(in the rows, 128 means zero)
The same turns and mirrors carry the whole set onto itself and the rows of a family onto each other. Which other rows belong to the same family as each row named below? List them in the order they appear above.
These 32 rows form 4 families of 8 rows each.
q654: [140 172  93 135 107 124 158 130 144 141 108 110 123 141 110 101 161 133
 155 136 131 104]
q11: [130 168 117 113 131 175 120 146 131 109 128 138 145 154 138  88 142 121
 144 160 110 122]
q404: [145 164  99 115 111 156 138 166 142 150 104 116 144 135 125  79 136 125
 138 161 110 125]
q426: [157 178 122 127 130 131 131 136 140 132 119 144 132 139 138  90 147 123
 156 175 124 101]
q866: [143 162 105 112 119 150 123 144 130 119 134  98 117 124 119 101 137 115
 155 137 134 131]
q494: [145 152 104 117 122 145 112 147 127 128 128 112 116 128 111  89 146 111
 154 141 129 131]
q437: [150 170 101 122 114 128 157 134 143 139 110  99 122 137 107  99 158 151
 136 135 135 123]
q555: [129 186 114 135 133 153 174 132 146 119 106 125 153 161 139  93 157 144
 132 152 119 103]
q486: [134 191 109 140 130 162 160 138 138 118 101 121 148 165 130  87 161 134
 120 153 118  96]
q68: [122 167 115 129 117 172 160 140 139 113 120  97 138 150 122  94 163 125
 131 115 114 128]
q549: [158 180 106 110 119 160 140 167 142 132 110 109 152 136 123  92 150 122
 140 151  95 119]
q76: [154 185 104 134 132 129 138 128 139 136 113 135 127 145 136  86 136 127
 160 171 115 103]
q714: [141 150 109 113 126 138 127 142 135 127 133 116 119 125 120  98 143 119
 170 141 130 136]
q441: [133 165 114 115 137 171 132 143 125  98 133 125 141 154 151  81 151 121
 145 159 118 127]
q715: [125 158 115 130 137 166 124 137 129 113 124 140 157 149 142  83 142 110
 141 157 116 111]
q210: [119 159 109 131 122 161 143 153 137 109 107 109 149 143 120 104 163 129
 115 129 121 139]
q919: [127 165 116 137 141 136 143 106 132 102 128 125 136 150 125 101 164 135
 138 132 141 110]
q364: [121 157 115 120 124 171 151 152 136 110 122 101 141 144 114  98 169 125
 129 122 133 129]
q300: [155 170 108 121 129 131 138 119 135 143 126 132 131 143 130  77 136 131
 160 164 130  97]
q69: [150 167 107 116 112 150 144 169 138 139 109 102 146 145 110  93 141 124
 140 156 100 119]
q96: [135 165 125 117 147 176 127 149 129 105 127 127 147 147 139  83 140 120
 131 156 116 127]
q777: [161 176 102 122 136 130 130 148 136 128 119 139 123 142 137  93 138 125
 159 170 130 101]
q531: [130 150 108 102 127 135 117 134 136 128 127 111 128 136 127  92 151 112
 154 135 134 139]
q974: [139 181 111 140 134 151 168 143 144 123 104 137 145 169 138  88 164 135
 136 150 111  97]
q286: [124 173 111 136 144 150 144 112 138 105 127 135 122 144 140  92 161 129
 149 137 149 116]
q36: [126 167 115 142 137 139 137 125 131 105 127 129 126 156 135  92 157 134
 156 134 156 123]
q41: [143 178 109 151 126 158 166 137 137 123 105 130 151 147 121  88 149 149
 123 156 116  96]
q343: [123 163 110 143 133 142 151 119 131 110 129 126 108 157 135  95 152 129
 151 134 151 110]
q262: [119 160  97 127 127 167 155 144 134 115 116  94 139 149 112  93 156 130
 130 118 124 134]
q909: [149 178 101 137 116 130 159 143 150 142 104 111 119 138 106 106 151 129
 146 126 127 102]
q502: [146 173 100 141 125 125 168 135 144 135 108  98 123 135 110  96 160 131
 146 133 137 112]
q196: [150 170 103 111 117 159 149 155 143 141 106 109 144 133 115  93 146 121
 130 158  91 111]

Same family as q494: q654, q426, q555, q96, q36, q262, q196
Same family as q909: q866, q68, q549, q441, q777, q974, q343

The same turns and mirrors carry the whole set onto itself and the rows of a family onto each other. Which other rows belong to the same family as each row named below? List them in the order they appear above.
These 40 rows form 8 families of 5 rows each.
q798: [156 137 125 110 125 127 150 138 124 122 141 131 137]
q62: [147 152 131 128 129 132 138 132 138 124 110 109 144]
q428: [109 121 135 134 133 123 110 128 136 132 122 148 109]
q98: [128 150 135 133 141 147 114 102 126 128 129 122 114]
q191: [147 146 133 124 128 123 147 156 135 125 141 124 129]
q3: [146 146 136 124 113 142 127 130 138 131 125 115 147]
q631: [108 116 131 130 145 128 132 116 112 113 130 144 107]
q579: [129 103 138 136 121 128 148 127 130 115 141 152 123]
q351: [132 159 143 119 131 134 138 134 145 121 124 105 128]
q514: [158 137 117 123 128 129 157 133 122 133 121 123 135]
q201: [123 116 130 131 132 118 150 140 122 104 138 151 119]
q342: [109 111 153 137 133 135 124 108 134 113 132 137 119]
q618: [151 128 114 118 120 126 160 135 130 125 130 133 136]
q199: [112 144 133 127 150 141 114 104 125 123 118 129 120]
q925: [136 117 126 133 125 129 153 124 110 116 142 140 102]
q118: [120 137 140 129 135 146 118 105 133 117 102 119 120]
q2: [121 148 141 136 148 137 116 112 143 119 112 120 132]
q157: [143 127 137 110 123 109 154 138 135 135 137 123 124]
q905: [107 111 137 133 147 125 120 109 124 115 129 137 116]
q834: [144 151 118 118 122 140 133 125 136 132 112 114 144]
q802: [143 109 128 131 139 120 141 134 119 117 143 153 120]
q39: [142 157 124 123 140 142 129 115 131 135 113 116 137]
q935: [125 111 137 124 130 106 132 142 124 131 142 141 113]
q394: [120 108 138 144 145 132 121 113 124 114 119 145 110]
q641: [142 154 132 109 123 143 135 120 133 122 115 111 135]
q252: [118 142 134 127 128 137 120 114 154 138 105 133 118]
q169: [154 154 125 132 129 146 132 116 128 136 123 113 126]
q304: [106 125 140 139 150 128 124 117 133 106 129 147 117]
q55: [129 103 126 126 135 117 152 126 122 115 141 147 120]
q455: [160 134 120 131 118 134 156 130 118 129 132 125 118]
q361: [137 112 121 127 131 119 159 133 109 119 132 141 116]
q667: [151 124 129 127 108 132 150 142 133 125 137 138 139]
q425: [115 126 135 135 139 137 127 107 115 115 140 138  99]
q724: [135 121 131 143 135 120 143 154 133 120 140 147 114]
q954: [117 141 132 128 140 139 107 108 132 125 111 117 130]
q109: [119 137 151 130 127 143 112 110 138 123 122 114 135]
q102: [113 120 140 150 141 130 133 130 140 114 121 145 103]
q518: [148 133 124 126 119 121 159 148 126 114 127 128 135]
q529: [111 144 147 135 139 140 131 118 150 115 111 119 111]
q982: [139 146 136 112 122 129 148 121 154 139 113 118 128]

Same family as q169: q98, q925, q455, q425
Same family as q631: q514, q199, q39, q361
Same family as q724: q191, q351, q102, q529
Same family as q641: q798, q118, q802, q394
Same family as q342: q3, q579, q667, q109

The same turns and mirrors carry the whole set onto itself and the rows of a family onto each other. Which other rows belong to the same family as each row named below? List them in the order they appear above.
These 40 rows form 5 families of 8 rows each.
q819: [110 121 105 117 129 112 140 104 129 127 128 124 124 103 127 114 111 148
 145]
q292: [114 105  98 102 142 133 134 120 140 118 135 147 124 148 149 133 119 157
 132]
q134: [139 134 118 133 117 127 135 124 104  98  91 127 157 121 128 137 128 147
 118]
q687: [127 121 126 129 128 128 130 145 111  89 109 140 133 110 165 140 128 151
 105]
q532: [117  96  99 106 141 127 124 121 131 117 126 123 126 113 144 118 121 119
 135]
q121: [118 104 102 114 153 139 120 118 139 115 107 128 131 111 139 124 145 136
 139]
q941: [133 140 118 127 104 116 157 125  96 106 127 138 135 124 148 133 114 156
 122]
q826: [123 126 104 118 127 144 118 115 122 115 123 159 135 124 139 102 134 148
 155]
q913: [128 116 107 111 126 117 133 107 127 130 138 139 132 106 136 107 121 119
 140]
q453: [127 133 133 141 112 119 140 138  97 104 117 153 148 120 158 128 125 146
 119]
q546: [129 144 124 134 113 112 131 130 106 104  97 135 147 117 140 122 115 127
 119]
q923: [121  97  97 115 141 135 144 114 127 133 141 137 120 133 146 127 128 156
 138]
q203: [126 117  91 112 133 119 137 105 131 131 137 134 115 122 123 112 115 147
 137]
q15: [136 101  93 108 142 143 124 112 138 124 125 126 121 118 134 121 135 144
 133]
q475: [124 125 112 126 130 105 153 133 118 104 106 115 114 123 149 148 119 141
 106]
q609: [124 132 115 127 137 106 131 138 116  91  99 125 131 109 145 140 116 133
 106]
q972: [111  94 104 117 141 131 128 126 129 111 138 144 113 128 161 117 128 139
 136]
q468: [123 135 123 138 118 120 148 133 108  87 117 138 150 127 150 143 116 162
 123]
q87: [119 129 112 137 131 110 145 129 111  96  96 123 137 129 137 152 119 156
 111]
q967: [133 135 118 125 129 133 132 136 122  86  96 137 149 118 157 153 132 149
 111]
q668: [131 108 100 112 139 139 133 121 147 131 122 124 128 127 138 113 130 125
 139]
q637: [146 132 111 124 131 140 131 140 110  94 105 146 126 130 161 137 147 147
 114]
q872: [133 143 120 133 117 113 147 121 102 102 112 143 145 117 140 146 123 167
 114]
q901: [130 116 105 107 121 138 125 114 136 107 140 157 128 134 128 108 128 160
 144]
q820: [129 115 107 120 126 125 148 116 140 132 148 133 126 116 132 107 123 144
 142]
q780: [133 114 100 110 127 148 126 125 139 115 140 149 118 127 144 104 128 150
 141]
q310: [139 136 125 141 120 121 143 123 121 101  95 130 148 130 121 118 120 146
 113]
q621: [123 143 120 134 127 102 144 124 131  98 100 130 139 115 141 151 121 143
 109]
q576: [133 135 115 133 126 131 127 129 113  91  91 145 134 127 144 144 136 162
 106]
q749: [126  99 106 105 144 133 130 115 149 127 118 126 135 135 133 129 134 132
 134]
q652: [127 144 127 144 108 126 135 128 120  90  95 137 149 123 132 127 129 145
 121]
q720: [119 109  93 109 148 130 139 125 141 124 139 136 115 137 152 124 114 143
 137]
q195: [144 128 116 120 137 136 137 133 120  90 103 145 147 131 155 147 126 163
 101]
q838: [131 111  96 115 127 146 126 111 127 131 128 146 125 142 135 107 129 147
 147]
q895: [120 114 110 116 118 133 124 115 125 122 139 159 117 121 152 102 129 140
 139]
q754: [133 134 117 130 140 110 146 121 133 105  94 126 135 126 138 145 118 150
  95]
q992: [100 110 105 114 141 129 139 118 125 125 132 144 119 128 164 134 118 163
 139]
q790: [136 132 124 134 116 127 153 129 107  94 121 143 153 134 141 127 111 168
 116]
q884: [147 136 115 132 118 125 135 129 108  95  97 121 139 124 124 120 137 127
 124]
q186: [127 112 111 111 123 119 141 103 142 129 138 130 132 119 117 116 124 147
 136]

Same family as q637: q819, q121, q941, q826, q475, q992, q884
Same family as q310: q292, q901, q749, q195, q754, q790, q186
Same family as q468: q967, q668, q820, q780, q621, q652, q720

The same turns and mirrors carry the whole set onto itself and the rows of a family onto each other. Which other rows belong to the same family as each row named below? List them in the order they appear above.
These 40 rows form 5 families of 8 rows each.
q803: [120 114 154 131 146 118 154 102 121]
q747: [102 129 126 127 110 116 142 125 111]
q599: [131 129 157 113 147 120 117 108 120]
q476: [123 127 156 106 136 125 120 126 136]
q107: [132 130 131 146 144 117 161 130 122]
q906: [114 137 129 123 106 122 127 132 131]
q910: [152 138 141 117 123 110 130 133 130]
q577: [153 142 136 119 122 107 127 128 122]
q600: [117 136 141 107 122 121 111 130 121]
q444: [127 132 126 145 135 117 160 138 123]
q562: [118 115 153 109 122 112 136 130 139]
q131: [116 135 118 128 113 119 138 141 121]
q896: [132 115 161 117 143 107 135 103 125]
q22: [134 118 149 118 134 119 141 136 147]
q995: [127 129 141 121 129 100 123  99  99]
q843: [118 115 150 129 140 117 141 130 149]
q166: [136 128 152 134 148 118 135  93 123]
q951: [102 121 143 130 147 131 146 130 129]
q585: [114 129 133 112 107 105 123 126 114]
q856: [132 134 126 148 143 114 158 126 113]
q962: [157 140 141 121 130 106 128 121 121]
q837: [123 135 123 119 110 113 127 141 123]
q602: [128 136 121 146 135 114 156 133 113]
q904: [129 139 120 138 132 111 134 108  96]
q692: [118 136 123 140 131 103 122 109 102]
q639: [157 136 146 119 131 109 132 125 130]
q870: [115 128 134 134 132 111 141  98  96]
q238: [125 122 153 123 132 127 141 123 151]
q718: [126 139 142 113 133 116 109 110 106]
q97: [125 143 127 134 123 113 121 102 104]
q326: [130 121 148 140 156 108 135 100 122]
q423: [107 115 146 123 124 123 154 129 135]
q957: [103 133 129 138 144 123 135 115  99]
q893: [106 130 124 129 115 111 128 139 129]
q378: [ 96 131 128 131 133 127 137 134 115]
q83: [126 118 144 126 136 126 152 135 145]
q275: [146 122 150 128 154 112 137 104 122]
q827: [136 139 125 130 129 105 122 109  98]
q72: [110 123 144 136 159 126 143 111 113]
q454: [139 122 146 137 156 117 148 103 119]

Same family as q904: q131, q22, q837, q83, q275, q827, q454
Same family as q562: q803, q747, q896, q995, q585, q870, q423
Same family as q718: q599, q476, q600, q951, q957, q378, q72
Same family as q326: q906, q843, q166, q692, q238, q97, q893

The same turns and mirrors carry the whole set onto itself and the rows of a family onto each other. Which other rows belong to the same family as each row named below? List them in the order they appear above.
These 15 rows form 5 families of 3 rows each.
q503: [121 118 111 157 133 132 135 120 103 115 131 105  97 103 123 139 119 106
 117]
q373: [134 117 104 156 165 142 144 125 109 119 128 134 112 113 104 132 142 120
 117]
q871: [134 133 138 146 157 126 137 134 123 130 127 142 127 139 120 138 133 132
 123]
q493: [131 135 120 163 141 171 125 128 125 105 134 120 129 134 158 117 123 106
 111]
q81: [ 93 113 121 154 147 138 103 121 134 141 119 102 136 108 143 122 125 111
 127]
q132: [129 140 157 155 140 132 129 120 115 116 137 127 119 140 145 136 121 124
 116]
q559: [123 112 136 170 142 147 127  88 123 134 129 127 128 135 151 130 144 108
  91]
q100: [123 132 135 141 130 112 133 133 119 134 126 120 115 127 127 150 116 122
 125]
q37: [100 119 135 162 161 153 103 113 133 128 126 110 142 118 150 112 132 113
 121]
q283: [103 113 118 155 169 145 108 124 139 141 119 119 147 116 132 117 137 118
 126]
q242: [114 105 116 155 124 125 128  97 126 151 120 114 121 121 139 146 133 104
 100]
q382: [135 127  94 149 154 158 135 147 135 125 122 136 137 130 125 123 135 115
 120]
q473: [127 104 113 158 153 136 135 104 131 151 117 138 134 131 124 135 152 115
 101]
q280: [131 125 130 169 157 155 134 109 101  98 141 122 108 120 134 123 135 110
 107]
q726: [120 129  96 146 120 146 127 141 128 123 122 106 121 117 142 134 113 102
 121]

Same family as q100: q871, q132
Same family as q81: q37, q283
Same family as q373: q503, q280

The same turns and mirrors carry the whole set onto itself and the rows of a family onto each other. Which other rows belong to the same family as each row named below? List them in the order they appear above.
These 32 rows form 4 families of 8 rows each.
q192: [123 136 124 139 105 162 102 138 134 120 110  99 132 133 137 112 124  99
 154 106]
q306: [136 134 128 114 151 128 120 133 141 136  90 136 121 153 132 124 127 114
 100 132]
q931: [112 134 119 144 118 162 109 145 134 130 111 101 133 132 142 114 122  91
 159 111]
q757: [152 153 107 149 124 134 128 137 142 128 132 106 121 144 132 127 131  83
 125 122]
q733: [108 124 123 109 116 144 128 132 132 132  89 110 138 156 112 124 135  87
 120 134]
q709: [102 118 143 114 125 151 103 136 158 150 104 123 126 144 121 109 139  93
 142 119]
q229: [155 152 114 138 139 133 124 137 149 117 119  99 113 134 136 121 137  81
 118 131]
q412: [121 116 122 103 120 142 131 119 136 135  93 113 137 152 111 115 130  80
 123 130]
q469: [127 135 128 117 158 128 123 145 137 145 103 130 109 132 145 109 139 111
 111 135]
q164: [119 145 139 137 113 137 110 159 145 107 117 109 125 150 132 112 115  82
 141 132]
q677: [102 128 133 109 107 137 114 137 137 132  91 119 132 160 111 122 137  90
 118 130]
q587: [135 141 119 119 126 140 132 115 144 134  97 136 121 135 120 136 137 131
 127 124]
q82: [134 141 112 130 152 127 102 109 158 128 136 109 122 137 139 101 125  95
 128 119]
q894: [ 99 113 137 108 125 152 116 132 152 149 114 125 141 144 120 118 131 109
 143 116]
q460: [124 121 118 109 115 149 136 128 128 138  95 127 134 155 111 120 133  82
 118 122]
q295: [135 140 117 144 152 137 103 119 155 119 137 115 123 131 141  99 131 103
 129 109]
q678: [100 120 131 108 127 153 130 126 140 152 112 130 141 138 117 121 131 100
 149 116]
q49: [101 140 133 137 128 147 113 149 134 119 114  99 126 154 140 112 108  96
 141 144]
q248: [134 129 132 117 161 129 129 134 138 143  97 130 115 147 133 115 124 109
 105 137]
q547: [155 155 122 132 141 126 111 136 157 119 116 110 116 139 145 120 132  80
 118 124]
q632: [109 137 139 147 123 135 114 155 137 118 117 102 125 150 130 107 113  85
 140 138]
q489: [108 106 140 111 117 141 110 135 153 153 113 114 134 143 116 109 141 102
 140 119]
q67: [135 140 109 158 149 140 113 122 145 127 131 114 122 128 139 104 135  99
 131 107]
q477: [126 149 118 138 158 131  95 115 161 134 125 119 113 137 138 105 131  97
 127 120]
q135: [134 131 135 120 157 140 129 141 137 133 100 128 102 137 137 109 135 118
 110 137]
q970: [132 142 120 113 134 148 125 116 135 139 109 126 117 137 128 136 132 138
 122 127]
q653: [131 138 120 144 109 157 116 131 140 103 104 111 135 137 142 112 122  97
 151 113]
q182: [125 142 114 115 150 143 129 113 132 142 106 137 111 121 122 117 139 122
 125 117]
q385: [128 136 128 136 111 167 108 139 130 102 115 107 123 132 141 106 123 100
 149 116]
q978: [150 142 112 147 127 127 122 131 151 131 126  92 119 139 131 121 138  84
 122 129]
q753: [136 147 118 107 139 143 121 107 135 138 106 128 115 127 122 126 134 127
 125 118]
q528: [ 92 141 126 129 127 138 111 152 131 124 114 108 128 146 144 101 116  85
 143 139]

Same family as q931: q306, q164, q677, q678, q547, q67, q182
Same family as q894: q192, q733, q229, q295, q248, q632, q753
Same family as q757: q709, q469, q587, q460, q477, q653, q528

